[[70, 67, 67, 61, 58, 59, 54, 57, 58, 49, 51, 55, 67],
 [54, 65, 64, 67, 69, 73, 71, 74, 76, 78, 77, 78, 82],
 [77, 69, 59, 59, 53, 48, 46, 45, 44, 46, 44, 38, 37],
 [58, 59, 56, 58, 57, 55, 58, 49, 52, 54, 52, 47, 51],
 [67, 57, 49, 47, 44, 33, 30, 26, 25, 22, 17, 11, 30],
 [74, 71, 64, 65, 56, 53, 54, 48, 41, 41, 36, 41, 33],
 [69, 73, 68, 72, 70, 63, 57, 57, 57, 64, 55, 61, 59],
 [46, 49, 54, 51, 51, 48, 54, 53, 53, 53, 49, 53, 56],
 [58, 51, 52, 46, 48, 50, 51, 49, 48, 49, 44, 50, 41],
 [38, 48, 54, 58, 64, 65, 71, 68, 71, 74, 77, 80, 82],
 [55, 59, 51, 47, 51, 50, 54, 45, 47, 44, 46, 49, 42],
 [56, 47, 53, 55, 60, 47, 49, 44, 42, 42, 41, 37, 46]]
Counting starts at 1.
Report the entry in row 1 and column 3.
Answer: 67
Report the entry in the bottom-right corner.
Answer: 46
The entry at row 2, column 1: 54
Report the entry at row 3, column 1.
Answer: 77
The entry at row 2, column 3 -> 64
The entry in row 1 and column 1: 70
Report the bottom-left entry.
Answer: 56
Report the entry in row 1 and column 2.
Answer: 67
The top entry of the column that holds the smallest entry -> 55
Report the entry just right of the smallest entry.
Answer: 30
Report the entry directly above 36.
Answer: 17
The entry in row 3 and column 3 is 59
Report the entry in the top-right corner.
Answer: 67
Report the entry directly above 63.
Answer: 53
The bottom entry of the column that holds the smallest entry -> 37
Report the entry directly above the smallest entry.
Answer: 47
The minimum: 11
The entry directly below the smallest entry: 41

Read these off the table that follows. Rows and columns are numbered from 1.
1) Which number is the top entry of the column that holds the smallest entry?
2) Which number is the bottom entry of the column that holds the largest entry?
3) Which number is the entry at row 2, column 3?
4) Which number is the entry in the bottom-right corner?
5) Which number is the maximum?
6) Which number is the entry directly below -6?
7) Which number is the entry directly above the smallest entry?
8) Which number is the entry in the top-left corner?
[[-28  -6 -29 -58  -3  -4  72  -1   8 -13  16  35   9  -8  -2  -9]
 [  0  -9   1  -3  30   2 -47   9  -5   1  74 -31   2 -20   5 -11]
 [-21   6 -13 -47 -25  -4 -14 -59 -11 -25 -58 -18   4  32  37  12]
 [ 16  22 -30   3   9  -5  46 -75  21   5   9  10 -15 -70 -25 -26]
 [  0  10  26 -21 -36   2 -10  13  25   2  32   8   7  35 -17 -14]]
1) -1
2) 32
3) 1
4) -14
5) 74
6) -9
7) -59
8) -28

Questions about the matrix below.
1) Find the entry just left of the smallest entry.
2) Find the 2nd largest entry.
3) Find the entry just right of the largest entry.
4) Find the entry just left of -476.
5) Find the entry just right of 496.
6) Find the entry just left of 582.
[[ 290 -348 -553  133 -397 -187 -130 -271 -475  -10  220  -95  173  478
   264]
 [-323  219  409 -193  306  125   27  179  406 -155 -356   25 -302 -584
  -433]
 [-618  374  564 -343  218  -79    1  190  -22  171  277  -34 -126  -95
   193]
 [ 392 -394 -595  179 -360 -126 -110 -283 -331  -97    0  -79  136  302
    73]
 [-234  159  326 -143  277  133   32  144  445 -184 -442   20 -296 -626
  -494]
 [ 483 -476 -714  228 -414 -122 -139 -316 -367 -154  -14  -73  118  361
    45]
 [-128  -39  -88  -85 -178 -196 -101  -92 -408  112  430  -78   60  389
   380]
 [  66 -183 -312   10 -294 -206 -105 -182 -472   79  346  -89  152  464
   367]
 [ 263 -296 -472  114 -327 -153  -97 -241 -358  -16  109  -86  143  346
   179]
 [-393  247  458 -217  324  105   -1  206  366 -161 -246   35 -345 -541
  -381]
 [ 329 -392 -627  156 -445 -214 -147 -301 -555  -11  285  -93  195  582
   328]
 [ 496 -482 -742  236 -430 -128 -156 -327 -381 -166    4  -70  126  373
    35]
 [  15    1   98  -19  149  141   66   30  460 -164 -645  -25 -140 -643
  -550]
 [ 283 -251 -285  124   45  167  -96  -46  344 -542 -612   75 -370 -489
  -745]
 [ 183 -283 -479   79 -403 -243 -131 -260 -587   94  402 -107  218  614
   439]]
1) -489
2) 582
3) 439
4) 483
5) -482
6) 195

data =
array([[-35,  -8, -85,  67, -47, -74,  -9],
       [ 14,   1, -12,  15,  -6, -16,  -6],
       [ 28,  -8,  40, -20,  37,  33,  17],
       [ 32,  -3,   6,  -3,  11,   7,  -2]])
Indices start at 1.
Find the top-right entry.
Answer: -9
Find the bottom-right entry.
Answer: -2
The entry in row 3 and column 1 is 28
Find the entry in the bottom-left corner.
Answer: 32
Find the entry in row 2 and column 1.
Answer: 14
Find the entry at row 3, column 2.
Answer: -8
Find the entry just right of 33.
Answer: 17
Find the entry directly below -20.
Answer: -3
The bottom entry of the column that holds the smallest entry: 6
Find the entry at row 1, column 2.
Answer: -8
The top-left entry -> -35
The entry just left of -47 is 67
The entry directly below -85: -12
Find the entry just left of -12.
Answer: 1
Find the top entry of the column that holds the smallest entry.
Answer: -85
